Small tables with named rows and columns. After each table, cells are looked up by row and column.

Dageg.csv
,Fus,Feko,Nise,Poz,Sisorot,Dezi,Pafuto
Dif,7.9,6.7,9.4,9.8,5.2,9.4,2.0
Kobol,7.8,6.4,8.5,8.8,5.6,8.0,3.9
Gir,6.0,5.9,4.6,4.5,7.8,6.1,9.7
Desudo,7.9,5.7,8.3,8.8,5.8,9.9,3.5
Dul,7.4,7.0,8.5,8.7,5.3,6.8,3.5
Mopudo,6.4,7.0,6.2,6.0,6.6,4.8,7.6

Fus of Dif: 7.9
Nise of Desudo: 8.3
Poz of Dul: 8.7
Dezi of Desudo: 9.9
Poz of Desudo: 8.8
Fus of Desudo: 7.9
Dezi of Kobol: 8.0
Sisorot of Dif: 5.2

Table Rofotez
cols = Zib, Vetotu, Tosesaf, Belilo, Tus, Tiz, Mamu, Gono, Suf, Simol
Fam: [50150, 49649, 49627, 49480, 51243, 50867, 49963, 51785, 50505, 49523]
Gabozur: [72013, 45587, 64545, 58896, 51839, 65848, 61589, 33708, 49356, 32711]
Tibuled: [70885, 63381, 75389, 36943, 31763, 56660, 48514, 43903, 83303, 50403]
Zuzoke: [48791, 50704, 53944, 49378, 51650, 52364, 46948, 54372, 46493, 48937]
Vinu: [76270, 45939, 68770, 61762, 55761, 70738, 60368, 1619, 52441, 30775]
Tume: [49648, 49981, 49751, 50063, 49466, 49623, 50284, 48351, 50386, 50645]
Fav: [49832, 49994, 49327, 49323, 50695, 50799, 49968, 51025, 50352, 49880]
Bozefuv: [50285, 49352, 49689, 48604, 49332, 50599, 49057, 53728, 48227, 47933]
Goselil: [44594, 56761, 58315, 43877, 54035, 54994, 42008, 67861, 48875, 56367]
Nanive: [54153, 47347, 42148, 52938, 45072, 43968, 56080, 45357, 52716, 50682]
Kudiv: [48716, 50947, 54155, 49724, 51251, 52517, 47087, 54540, 46343, 48609]
Kizega: [50048, 49837, 49323, 50147, 50293, 50230, 50079, 49979, 50502, 49950]

Gono of Bozefuv: 53728
Belilo of Gabozur: 58896
Mamu of Kudiv: 47087
Belilo of Tibuled: 36943
Mamu of Vinu: 60368
Belilo of Zuzoke: 49378
Mamu of Gabozur: 61589
Vetotu of Nanive: 47347
Zib of Vinu: 76270
Vetotu of Kizega: 49837
Mamu of Goselil: 42008
Suf of Zuzoke: 46493
Simol of Nanive: 50682
Vetotu of Fav: 49994
Tiz of Bozefuv: 50599
Tus of Tume: 49466
Suf of Nanive: 52716
Row with the largest Gono: Goselil

Table Gututu
cols = Rim, Ruz, Buditos, Robal, Nidinu
Pif: [253, 213, 200, 185, 109]
Gud: [147, 127, 129, 155, 118]
Gasobak: [133, 172, 81, 130, 72]
Zuvo: [148, 154, 154, 149, 162]
Kenoge: [144, 149, 145, 150, 139]
Foza: [156, 139, 122, 148, 142]
Muf: [129, 125, 172, 163, 39]
Zedef: [154, 172, 153, 134, 204]
Vuruvog: [148, 125, 128, 154, 117]
Fir: [146, 151, 147, 150, 147]
Mamap: [104, 67, 76, 215, 159]

Ruz of Fir = 151
Robal of Kenoge = 150
Nidinu of Pif = 109
Robal of Pif = 185
Rim of Vuruvog = 148
Ruz of Muf = 125
Nidinu of Fir = 147
Buditos of Fir = 147
Ruz of Kenoge = 149
Rim of Zedef = 154
Buditos of Muf = 172
Nidinu of Kenoge = 139
Buditos of Zuvo = 154

Velilaf =
	Teb	Keko	Fos
Kip	55	62	95
Zod	57	54	60
Pafinag	31	90	13
Didi	56	57	58
Pafu	57	57	57
Refu	62	60	57

Didi, Teb: 56
Pafu, Fos: 57
Refu, Fos: 57
Zod, Teb: 57
Zod, Fos: 60
Refu, Keko: 60
Pafinag, Keko: 90
Pafinag, Fos: 13
Didi, Fos: 58
Kip, Keko: 62
Kip, Fos: 95
Zod, Keko: 54

Table Nakop
|  | Zon | Dov | Sekapom | Reg | Lal |
|---|---|---|---|---|---|
| Gebovi | 13 | 57 | 70 | 77 | 45 |
| Lagiso | 60 | 67 | 38 | 50 | 77 |
| Fudaku | 69 | 64 | 31 | 43 | 73 |
| Nibefe | 61 | 37 | 47 | 40 | 28 |
| Pakuno | 83 | 44 | 41 | 34 | 44 |
| Tifa | 81 | 53 | 29 | 33 | 59 |
| Lezused | 27 | 45 | 75 | 68 | 32 |
| Ged | 43 | 60 | 92 | 81 | 54 |

What is the Zon of Fudaku in Nakop? 69
What is the Dov of Gebovi in Nakop? 57
What is the Dov of Fudaku in Nakop? 64
What is the Zon of Pakuno in Nakop? 83
What is the Sekapom of Fudaku in Nakop? 31
What is the Reg of Nibefe in Nakop? 40
What is the Zon of Tifa in Nakop? 81
What is the Zon of Lezused in Nakop? 27
What is the Dov of Tifa in Nakop? 53
What is the Dov of Nibefe in Nakop? 37
What is the Dov of Lezused in Nakop? 45
What is the Dov of Ged in Nakop? 60
What is the Zon of Lagiso in Nakop? 60
What is the Zon of Ged in Nakop? 43
What is the Lal of Lezused in Nakop? 32
What is the Lal of Lagiso in Nakop? 77
What is the Sekapom of Lezused in Nakop? 75
What is the Reg of Ged in Nakop? 81

